Rotation paths and how fast each direction turns (degrees each step):
Each turn is a multiple of 5 degrees from 10 to 175, or 0.
Each row of a path follows its step; steps can be skipped.

step 3: [ 14  -1 -13 -19   1   2  19 -17 -13  18   9   3 -12  10  21  21   4  12
 -58 -12   8  13 -13   0 -25  -3 -22  -1 -20   5  13  13 -30  17   6 -10
 -12  13 -42  42 -25  17  11  -3  -3   4   7 -15 -20 -37   6  -8  30  14
   9 -14 -12   5 -18  44 -12  13  38  38 -10  10  -1  -2  -8 -11  -3 -26
 -19 -23]
step 5: [-18 -25 -10 -22   2  -4  -7  -8   8  30   5  23  15   0  45   5  31  -1
   7 -24  -2  31  -6  15 -33  -3 -10   6  23  -5  12  -9   5   6  18  16
   0 -10 -14   0  12 -41   9  23  38   7  -9 -49 -37 -14   4 -13   2  14
 -12   8 -21  -8  -1   8   6  22   0  17  19  33  -3 -39   7  13   2 -11
 -33 -26]
step 6: [ -8 -10  11 -22  -2   3  17  -3  -1 -15 -11   3 -12  10 -17 -13 -34 -34
 -12 -25 -12  -7 -31  12  -6 -14   3   6  -1   4  -9 -16   3   3   3 -13
   5  14 -44   2 -32   7  22   4  28  14  -7   8 -23 -27  48 -14  30   6
  34 -15 -35   1  -8  -1   4  -6  -8  59   9  -2   0  -2  23  22  42  -3
 -10  14]
step 10: [  5   9  16  -5   0   0 -11 -17   4  10  -4 -18  -5  17   0  28 -10  13
   6  21  15   6 -33  -3 -33   6  -2   2  52  30  -9  -8  47  -3  28  10
  10  -2 -19   9  -6  13   5 -23   5  18  41 -31 -15   1   0  21  25  10
   1  -1 -25  11  31 -27 -30  25   7   3 -20  52  14  11   5   7  22  11
   3 -17]
step 12: [  7  12  13 -17   2  15  11  -7  -8  17  16  -5 -21 -14 -12   5 -17   1
 -14  -3  28  -1  -9  22  14   4 -18   2  32   6   9  27  21  -5   5  11
  16 -11  -1  13  -3  16  22  19  13 -34  14  -1 -14  34  13  15  55   6
  35 -39   6   2 -21   6  18  38  21   9  19  50   1 -32 -31  -3  15  11
  -6  20]
step 13: [  4  14  13  -1   8   9  42  10 -35  28  26  14  27   8 -17  21   1   7
  -4 -26   9  16 -32   0 -16  11 -25  39  16   6 -22 -13  16  -5   6 -13
  -5  18 -22 -16  33  -7 -11   8  -6  11  23 -28 -37 -10 -17   1  -3   2
   8  23 -30 -10 -10  12   7 -10 -12  18 -15  63   5  -1  11 -30  -6   3
  20   3]
step 15: [-26   8  31 -24   8  17  23   2  -4  14  -2 -20  16  28   3  18  24  16
 -32  -9  22 -20 -26   1 -41  -3 -30   7  -7   7 -25  -3   9  25  -3  18
  17  23   1   8 -12   7   5   5 -19  14  19  -2 -15 -28  18   6  22  33
  21 -33   1   6  -7  16 -10   5 -22  10  24  22  -9 -37 -39   0 -12 -38
  -8  16]
step 16: [ 13 -10  -9 -23  -8  33  -6 -11  -3  21  16  34  35  -6   7  -8  -3 -22
 -60  -1  -2  20 -17 -23   6  12  10  22  15  -5   2   4  20  37  18  -7
   2  -5 -18  28 -27  -7 -14  16  30  35  25 -19   3  -4  10 -14  -9  -5
  15  -6 -12   0 -17  30  -1  12  -8  -2   2  39  -9  27  18 -31  10 -22
  -1 -22]
step 19: [ 13   0  -7 -27   4  13  18  24  -8 -25   8  10   6  31  18  -7 -27 -19
  -7 -16 -41   1 -29  52  18  -3   6 -13  13 -39  -4  -2  41  16  29   8
   6   8  -8 -13  -7 -10   0  -8  -1   8  -3 -30 -10  -3  21   7  14  21
  -9   1 -31  19 -25   4 -21  25 -23  15  33  30   2  18  18   1  24 -18
   4 -25]
step 21: [ 18  21  32 -20  16 -15   4   2 -12  -5  14 -14  32  40  -2  -7 -17  -6
 -28  -1  15  -6 -46  12   2  23 -12  32  -6   2  18 -31  45  -5  -7  12
  16  18 -21  24   5   6   3  -2  27 -26  31  -4  18 -10   5 -17  23  -2
 -14 -14 -17 -20 -21  -7  -3  -8   9  31  -3   7  -6 -21  19   9  25  23
  -2 -32]
Speeds:
[  0   1   8  -2  -2   3  -4   1  -1   6   0   2  -7   2   3   8   9   2
   0   3  -4   1   4   0  -5  -4   1  -3   2  -2   0  -2  -1 -12  -9   5
  -1  -6  -2   5   2  -4   4  -6  -1   5  -7  -2  -1   3  -5  10   9   3
  -2  -2  -3  -3   8  -5  -5  -1   1  -2   5  10   5  -4  -4   1 -11  -6
  -4   5]	145
[  2   2   1   2   3   2  -3   3   9  -2  -1  -1   4   4  -1  -2   5   2
   7  -3   1  -6   8   1  10  -4   1  -4   2  10   0   2   8   1   3  -6
  -3  -5   0   9   2   0   0  11  -4   1 -11   3   2   4  -4  -2  10   2
  -8  -5  -3   0  -6   7  -6   1 -11   5   0   1   1   1   1  -6   4   2
   2  -2]	145
[-1 -1 -2 -1 -7 -8 -4 -6  4  1  5 -6 -2  3  2 -1  2 -3 -6  5 -2 -3 -6 -8
 -2  0  4 12 -1  8  1 -6  2  3  3 11 -5  5  1  6 -5  9  1 -1 -8  3  1 -1
  5  6  4 -1 -4 -1 -6 -1  6 -7 -1  5 -9  0  0  1 -2 -3 -2 -2  0 -4 -9 -9
  6 -1]	55
[ -3 -10  -4   4   4   1  -2  -9   0  -7   1   2   4  -1  -6   4   2   5
   0  -2  -3   1  -6  -5  -7  -4 -15  -3   2   1  -4  -5   1  -3  -4  -2
  -6  -8 -10   3  -2   3   0   3  -6  -1   3   0   2  -9   0  -2  -4   2
  -6   0  -1 -10   0   0   4  -9   2   3   1   2   6   4  -4  -9   5   1
  -4   1]	145
[ -3  -4   1  -4  -6  -2   2  -5   6  -2  10   3   0   1   0  -3   3   1
  -2   0  -7   7   0   1  10  11   1  -5  -8  -1   2  -5  -2  -3   3  -2
   8   6  -1   7  -2  -6  -4   1   1   0  -2  -7  -8 -11   3   4   3   6
  -4  -5   4  -3   2   3  -1  -2  -4   0   6 -11   6   3   3   7   0  -1
  -3  -6]	25
[  2  -5  -8  -2  -2   7   5   3  -4   0  -6   0   4  -3   3  -3   7 -10
  -5  -1   4   0  -1   9  -2  -6  -2 -10  -2   4  -6   3   1  -5   2   1
  -4   5   0   1  -9  -3  -4   2 -11   2  -1  -2  10  -2   3   1  -1   1
  10  -7   8  -1   4  -6  -7  -1   0   3  -2   3   4   2  -1   7   0   4
   6  -6]	85
[  6   4  -4  -7  -2   1  -3   5   0   3  -2   4  -2  -9  -3   6  -7   1
   6   2  -4  -8  -3  -6  -6  -4  -5  -1  -8   3   3   1  -8  -1   1   8
  -4  -4  -6  -6  -1  -4   2   6   1  -4   1   5  -1  -1   5   3   9   7
   7  -7  -3   0  -4   2  -2   6   0  -3   2 -13   5   1   6  -4  -4   0
   4   0]	130
[  1   3  11  -6  -3   5   3  -2  -3  -9  -4  -4  -1  -3   1 -11  -5   9
  -7   0   6   2  -5  -4   2   1  -1  -2  -1  10   3  -6  -3   6  -4  -2
   2   2  -2   2  -2   2   9  -1  -6   1  -3   8  -2  -3  -4   2   8   0
   3  -1   6   5  -6  -3   1  -9   5  -2   4   2   0  -9  -2   5   0   6
  -1   2]	125
